Questions about the matrix below. Indices start at 1.
1) What is the entry in the top-right corner?
2) What is the top-left entry?
3) What is the entry in row 1 and column 3?
4) What is the entry in row 3 and column 1?
5) What is the entry directly above 5?
6) What is the largest entry?
7) What is the entry just right of the largest entry?
8) What is the entry just right of the smallest entry?
[-26 45 -42 22 6 34 -7 -11 52 -6 40 -32 2]
[22 25 -49 -12 37 18 3 29 44 36 -44 50 44]
[33 -43 -22 24 13 24 -5 47 -14 5 -13 2 29]
[-49 32 26 18 45 -26 -5 -8 -9 7 -48 -31 -7]
[32 -31 9 26 -36 -1 -7 14 37 -16 48 -49 -6]
[-50 20 -31 -3 -41 -42 42 -37 20 -27 1 -26 -11]
1) 2
2) -26
3) -42
4) 33
5) 36
6) 52
7) -6
8) 20

m = [-44 -4 -12 -9 -46 -20 -11 8 -9 35]
The first entry from the right -> 35
The 3rd smallest entry is -20
Which number is the entry just right of -12?
A: -9
The second entry from the left -> -4

Read these off the matrix that follows.
1) Find the entry directly below the largest entry.
2) Find the entry directly below 25.
3) Find the second entry on the main diagonal.
4) Find the fifth entry in reading order.
5) Find the 1st entry on the diagonal from the top-right corner.
6) Find the 4th entry from the end, reading row by row.
3,18,-1,11,-4,10
7,10,0,11,1,13
9,5,0,10,4,14
12,-5,0,7,8,15
5,-39,2,-12,7,-7
-11,40,-2,9,-16,0
6,-39,2,-11,7,-4
3,-34,-8,-21,6,-22
-1,25,-2,11,-9,8
12,-22,-2,-1,12,13
4,-38,0,-14,6,-12
5,15,0,11,-2,11
8,8,0,11,2,13
1) -39
2) -22
3) 10
4) -4
5) 10
6) 0

A =
[41 -25 25 48 30 31]
[-17 10 0 -18 -1 -5]
[-3 -18 23 -8 23 16]
[-8 -11 17 -13 17 10]
[-18 31 -18 -12 -19 -18]
[9 31 -21 24 -18 -12]
[13 -18 21 13 23 20]
[-16 -11 18 -24 17 9]
[9 -4 9 12 12 10]
[36 -18 19 43 24 25]
[24 28 -19 44 -15 -6]
[-26 18 -5 -28 -7 -11]
[2 -25 28 -4 29 21]
[21 -8 11 28 15 15]
[-7 -18 23 -14 23 15]
[21 -22 24 22 27 24]
Indices start at 1.
The entry just left of the largest entry is 25
Find the entry in the bottom-left corner.
A: 21
Find the entry in row 3 and column 3.
A: 23
The entry directly above the smallest entry -> 44
Find the entry just right of 30.
A: 31
The entry in row 1 and column 2 -> -25
The entry in the bottom-right corner is 24
The entry just left of the smallest entry: -5
Find the entry at row 2, column 1.
A: -17
Find the largest entry.
A: 48
The entry just right of the largest entry: 30
The entry in row 1 and column 1 -> 41
Find the entry directly above -24.
A: 13
The entry in row 2 and column 2: 10
The entry in row 3 and column 1: -3
Find the bottom entry of the column that holds the smallest entry.
A: 22
Find the minimum.
A: -28

x =
[[-0.7 -0.8  1.1  0.6  0.8 -1.8  1.6 -0.8]
 [ 1.3  2.4  1.3  2.1  0.5 -1.2  0.7  0.3]
 [ 1.8  0.9  1.4  1.2  1.0 -0.6  0.1  0.3]
 [ 0.1  0.2  2.3  1.4  0.8 -1.4  0.8 -0.7]
 [ 0.4  0.1 -0.8  1.2  0.2  2.2  0.0  2.4]
 [ 0.5 -0.5  0.4  0.4  1.0  2.0  0.5  2.4]
 [ 1.6  1.7 -1.9 -1.0 -0.6  2.3 -1.3  0.5]]
Indices start at 1.
The entry at row 1, column 1?
A: -0.7
The entry in row 1 and column 3?
A: 1.1
The entry in the top-right corner?
A: -0.8
The entry in row 3 and column 2?
A: 0.9
The entry at row 3, column 1?
A: 1.8
The bottom-right entry?
A: 0.5
The entry in the bottom-left corner?
A: 1.6
The entry in row 2 and column 1 -> 1.3
The entry directly above the smallest entry?
A: 0.4
The entry at row 2, column 2?
A: 2.4
The entry at row 3, column 3?
A: 1.4
The entry just right of 2.2?
A: 0.0
The entry directly below 0.6?
A: 2.1
The minimum?
A: -1.9
The entry at row 2, column 3 -> 1.3
The entry just left of 2.2?
A: 0.2
